In the rows, 128 means zero.
One turn sends every row of this set to another row. A few are shown first. Where does it send the rows asked after them?
q12: [123 141  88  95 114 143 122 139 115 140 114 156 151 168 119 152 140 139
 126]
q829: [114 133 109 143 161 109 137 151 136  91 106 161  87 131 145 127 138 170
 134]
q264: [104 130 115 117 141 137 106 199 124 145 104 117 103 129 106 147 135 114
 121]
q689: [107 125 121 129 135 133 106 203 128 139 119 115 110 127 105 159 130 129
 125]
q467: [158  91 120 112 138 126 111 106 112  97 116 122 104 155 150 162 107 118
  96]
q377: [119 121 101 153 160 108 114 138 127  90 113 159  84 129 146 117 147 154
 134]
q254: [153 162 127 126 133 123 132 111 142 140 141 118  86 115 135 106 127 119
  83]
q917: [144 159 126 110 133 125 130 117 150 154 148 116  90 123 145 109 135 126
  85]
q196: [116 127 135 148 112 118 128 130 153 134 107 142 147 102 118 171 148 112
  82]
q682: [123 121 100 148 162 113 131 151 137  92 111 154  77 119 145 127 131 166
 132]
q282: [111 129 106 138 155 113 127 143 147  94 100 160  88 112 157 133 138 169
 135]
q519: [127 139  84  99 119 138 107 132 126 140 116 159 157 166 123 146 145 149
 121]
q777: [150 103 124 106 136 108 105 102 117 102 104 125 100 169 134 177 114 125
  99]
q289: [142 100 117 102 143 112  90 106 133 107 114 124  99 161 142 178 104 121
 105]
q86: [148 167 138 123 134 117 135 123 138 151 141 113  89 125 134 108 125 123
  85]
q129: [151 149 122 118 142 116 138 119 137 153 123 121  83 117 133  93 121 113
  91]
q241: [151  98 108 105 135 116 105  97 116 105 111 129  90 166 138 168 109 122
 106]
q753: [103 131 120 114 137 139 103 201 133 139 112 118 102 125 112 152 126 121
 128]
q375: [127 144  87 111 120 144 103 135 113 137 112 158 160 164 125 144 148 146
 121]
q957: [119 122 131 151 121 124 133 135 145 134 103 141 155 107 116 169 140 109
  78]
q177: [124 140 134 145 116 118 125 129 153 131 103 146 153 107 101 164 152 113
  87]

q753 turns into q519
q254 turns into q682
q375 turns into q957
Now these:
q129 turns into q377
q777 turns into q86
q917 turns into q282
q177 turns into q689

